rotation steps, each row followed by its count of steps:
The counts run from 0 to 804.
[129 112 141  59 140 101 145  77 154 110 109  71 118  83 119 152 130 144
 149 148 142  82 117 104 109 162 121 137 144  69 138 143 201 163 160 118
 131 150 128 138 166 166 112 124 115 130 155  85 109 127 134 125 148 118
 145 114 109 114 119 114 103 111 132 133  89 124 125 115 123 173  77 113
 165] : 625
[138  89 115  74 127 114 157  87 159 140  88  68 108  91 127 138 148 156
 156 119 139 131 134 128 105 170 117 142 125  95 173 144 200 135 155 102
 124 136 147 144 111 185 118  95 132 180 150  98  99 140 118 140 168 125
 142  95 119 141 143  80 111 112 141 123 114 126 123 101 110 157  89 127
 164] : 243
[127  82 136 140 119 127 125  90 105 140 168 103 111 129  89 133 135 110
  95 133 140 115 139 148 139 132  94 142 166 121  87 161 141 141 115 149
 122 170  94  74 139 125 161 149 155 111 168  88 122 126 114 110 147 153
  98 163 170 103 136  81 165 134 113 148 120 108 123 169  97  98  57 141
 162] : 580
[116 155 143 160 134  92 117 162 142 142 123 123 121 150 110 134 148  66
 131 138 152 117 177 117 140 181 158 136 187 151  96 137 115  77 152 155
 143 153 122  89 167 127 101 109 162 123 185 110  98 157 103 142 106 137
 105 140 183 119 144 138 131 122 190 113 141 117 111 189 137 105 135 149
 117] : 686
[ 94 107 105  81 127 136 149 108 147  69 101 103 115  82 115 129 159 124
 140 127 165 118 127 106  91 134 172 115 139 118 118 125 209 107 162 110
 117 120 120 137 137 137 104 124 142 161 157 117 128 121  97 135 132 129
 137 144 100 109 155 160  99 110 174  78 109 147 112  96 101 190  94 133
 110] : 617
[134  90  72 147 132 156 148 133 115 102 151  73 101 136 137 138 159 139
 121 140 166 122 125 111 132 128 154 135  96 144 143 105 165 122 157  58
 119  82 113 163 137 140 118 140 110 182 124  82 118 106 102 133 162 150
 163 147 114 124 147 133  87 116 158 103 116 143 146  86 113 149 118  81
 107] : 733
[171 140 136 182 116 141 119 183 135 152 110 102  84 138  98 141 149  91
 130 128 128 138 160 154 101 140 152 179 153 166 143 138  94  76 119 114
 158 146 118 113 110 144 113  99 133 117 208 123 105 147 119 133 131 134
 118 147 190 144 168 125 130 159 143 157 139  99 120 134 158  95 127 119
 139] : 770
[183 132 126 158 141  99 128 156 166 146 123  77 104 158 128 146 162 102
 137 175 115 111 151 113 124 214 126 142  97 124 132 123 106 106 152  93
 153 137 122 137 153 152 111 104  85 127 165  85 104 158 150 149 142 131
 147 122 157 162 107 105 107 115 132 145 133 109 126 135  88  68 146  96
 154] : 653
[170  96  79 183 129 119 129 118 136 148 146  56 103 140 108 126 126 142
 116 166 113 111 139 148 142 159 103 151 120 133 144 112 108 138 102  84
 123 127 110 136 102 141 149 130 102 110 158  68  92 129 123 151 154 142
 122 136 176 151 122  80 127 137 102 149 110 119 134 105 101  78  73  90
 149] : 57
[154  86 123 132 126 101 132  84 136 160 145  97 106 134 118 148 171 135
 119 145 112 125 147 148 127 183  78 144 125 114 144 151 151 133 123 120
 122 168 116 111 126 152 139 137 109 146 135  75 101 156 141 128 160 168
 116 135 158 133 101  46 137 104 114 153 114 113 136 142  70  75  79 138
 163] : 755
[132 119 153 133 126 180 128 176  90  90 154 120  91 138  91 138 156 107
 121 110 165 130 128 115  98  67 162 167 174 156  86 144 144  89 139 125
 145 115 100 113 142 112 148 141 166 154 190 144 163 123  87 123 136 161
 144 184 130 106 170 152 130 147 157 129 134 116 120 147 143 143 115 126
 117] : 196
[161  93 147 171 122 170 140 174 108 138 119 105  80 140 108 134 152  90
 109 115 169 151 133 142 120 123 155 179 133 159 114 141 114  85 144  96
 150 131 103 110 128 143 129 102 150 149 200 121 124 118 120 106 153 113
 142 164 170 127 190 136 144 156 135 133 142 108 121 146 146 120 138  88
 145] : 474
[104  72 119 153 122 157 130 115  91 121 164  96 122 142  81 109 106 136
 111 112 172 120 130 124 140 106 124 136 171 140  64 133 145 120 122 136
 122 107  81 107 131 113 181 144 198 146 169 119 131 108  74 138 149 155
 107 160 149 114 155 102 164 141 133 116 132 135 122 148 107 130  60 119
 140] : 786
[120 112 157  94 145 117 123 116 154  92 126  86 125 114  91 129 105 105
 138 162 149  66 127  77 120 183 134 117 167  69  59 144 164 140 151 145
 140 136 104 107 173 126 148 118 150  81 185 114 122 132 122 131 121 108
 125 132 121 125 115 142 139 133 140 123 104 124  95 159  93 147  71 122
 170] : 800
[196 140 124 157 129 133 123 186 147 130 123  72  77 144 119 153 160 118
 158 152 122 121 131 113 102 146 156 170 109 148 174 117 120  90 148  76
 147 108 129 166 135 157 114  94  83 153 169 106 114 133 129 143 152 129
 172 121 151 156 139 118  83 132 139 153 117 116 139  93 147 101 157  88
 130] : 447
[179 131 131 128 128  85 113 126 147 143 141 110  93 141 129 164 193 118
 142 153  96 118 151 130 115 183 104 151 126 125 158 138 135 111 146 120
 132 153 124 123 143 149 105 135  81 158 138  83 113 168 150 136 148 169
 134 136 162 142  88  62 101  91 141 156 112 116 137 140  86  63 122 140
 147] : 252
[164  90 101 186 126 131 119 147 154 150 113  72 115 146  87 111 122 132
 136 156 112 117 155 144 121 179 110 137 119 141 117 113  95 107 101 108
 123 118 107 130  77 134 165 103 127 104 172 101 112 136 120 175 142 131
 109 110 162 175 127  91 125 136 106 137 127 119 118 107  75  74  75 109
 153] : 264
[120  64 138 142 120 163 136 108  75 136 168 111 100 134 105 131 140 119
  95 111 168 140 128 145 131 108 100 168 161 142  89 161 151 127 130 131
 130 147  92  88 130 130 168 139 173 157 171 106 131 124  96 111 167 152
 111 171 160 103 155  83 171 137 117 141 128 111 127 171 109 120  77 119
 163] : 579
[119 142 139  58 123 129 146 116 122 105 111 109 104  90 122 154 166 134
 165 110 161 122 129 100  89 111 153 143 163 120 145 148 209 113 176 121
 130 127 137 143 161 156 100 130 133 188 152 123 127 129 107 131 148 150
 156 128 111 101 150 132  86 102 190 106 112 129 125 120 155 176 124 139
 130] : 720
[161  95 162 116 127 104 123 123 157 165 106  98 110 136 100 131 148 117
 152 137 113 131 153 133 109 203  94 148 152 111 116 151 120 103 135 151
 139 164 123  94 125 151 146  98 135 130 174 113 114 170 138 150 151 144
 123 116 162 157 108  49 150 129 131 161 133 108 108 155  80  78  90 148
 179] : 70
[131 154 129 110 138 123 114 135 142  93 160  61 133 120  90 132 103 159
 173 155 122  68 131  78 103 116 133 134 175 115 110 128 154 142 126 151
 125  92 116 152 158 119 171 139 139  98 155 119 137 127  95 186 137 165
 142 111 114 137  94 104  88 124 140 135  99 139 121  99 124 136  54 140
 134] : 516
[173 130 167 144 125 113 110 169 161 150 123 108 108 156 110 135 161 100
 155 147 114 123 161 121  93 193 112 151 141 131 111 143  97  86 139 147
 144 139 121 110 130 141 140 102 128 130 176 132 113 182 138 148 146 149
 129 122 157 162 113  72 131 118 143 159 148 110 106 159  82  72 131 144
 157] : 71
[148 148  75 140 125  90 115 100 133 101 145  58 113 114 111 152 136 140
 126 177 106  81 138 126 126 126 125 134 140 121 158 122 155 158 106  91
 118 141 122 146 141 119 123 156  81 103 141  56 101 119 115 149 126 157
 126 145 153 113 107 119  81 105 123 136  78 121 142  90 134 114  60 120
 124] : 232
[ 95 108 125  65 139 127 157  98 149  97  97  83 131  81 108 130 138 130
 157 124 173 105 123  96 100 148 172 126 155  97 125 139 210 126 161 112
 128 121 135 139 146 154 106 113 160 154 164 116 117 119 101 138 144 111
 136 117  99 107 155 154 103 122 170  96 110 133 109 109 128 196  81 130
 133] : 417
[139  69 110 142 128 147 153 146 117 165 130 106 119 164 118 115 166 128
 136  96 166 164 155 133 137 168 118 140 121 163 123 121 137  72 168 118
 131  99 113 122 118 156 134 103 171 216 136 114 111 148  93 149 175 145
 139 117 141 141 150  77 138 114 165 108 160 128 130 148  89 104 142 117
 133] : 662
[ 99  99 118 107 139 122 139 102 140 108 133  61 140 119 104 113  86 140
 151 138 170  80 125  74 150 162 152 112 166 100  72 119 173 134 151 135
 126  97 110 130 169 130 150 119 175 110 161 108 112 111  85 160 137 117
 135 115 108 121 126 146 124 138 157  96 118 150 112 121 108 173  71 110
 138] : 211
[152 145 106 132 138  99 126 132 166 129 133  49 119 126 112 130 116 155
 179 163 107  87 148  91 116 167 137 129 140 125 145 109 137 138 133 115
 128  96 133 172 140 152 140 107 112 113 137  94 105 141 107 192 150 149
 142  77 133 160  86  95  76 117 138 141 110 135 132  94 114 112  93 119
 134] : 38
[126 124 123  89 132 109 126 100 173  64 114  80 121  90 107 155 145 125
 146 175 122  70 128  91  88 170 136 114 138  77 114 124 180 144 132 112
 132 147 116 133 147 125 125 138  93 101 166 101 119 136 137 138 126 130
 133 129 110 125 101 131  99 111 135 125  82 129 115  95  85 146  61 133
 150] : 322
[164 162 139 107 147  85 119 145 168 108 142  77 110 132 139 160 144 120
 173 183 115  73 137  72 112 184 145 130 129 107 132 125 146 133 166 114
 144 117 128 155 193 141 113 122  76 113 147  95 111 143 140 158 130 148
 166 121 121 144  86 116  77 101 149 143 104 127 132 119 122 117 135 114
 128] : 627
[113 104 135 157 134 121 144 147 125 147 124 120 118 149 120 120 159  70
 114 112 173 141 165 120 141 180 167 130 149 157  95 143 130  72 168 134
 137 134 122  92 164 145 101 108 176 167 169 109 102 140 101 121 142 131
 116 147 163 117 171 145 154 136 183 105 164 111 115 187 118 129 153 122
 122] : 183
[ 89 112 114  87 128 131 141 112 125  88 127 114 124 102 119 131 168 122
 139 111 169 123 142  95 115 122 155 115 173 135 109 133 211  98 162 135
 123 113 120 123 153 129 114 145 164 178 131 120 126 134  86 137 136 161
 129 143 102  97 148 141  99  96 199  78 123 141 123 129 113 174  92 155
 104] : 313
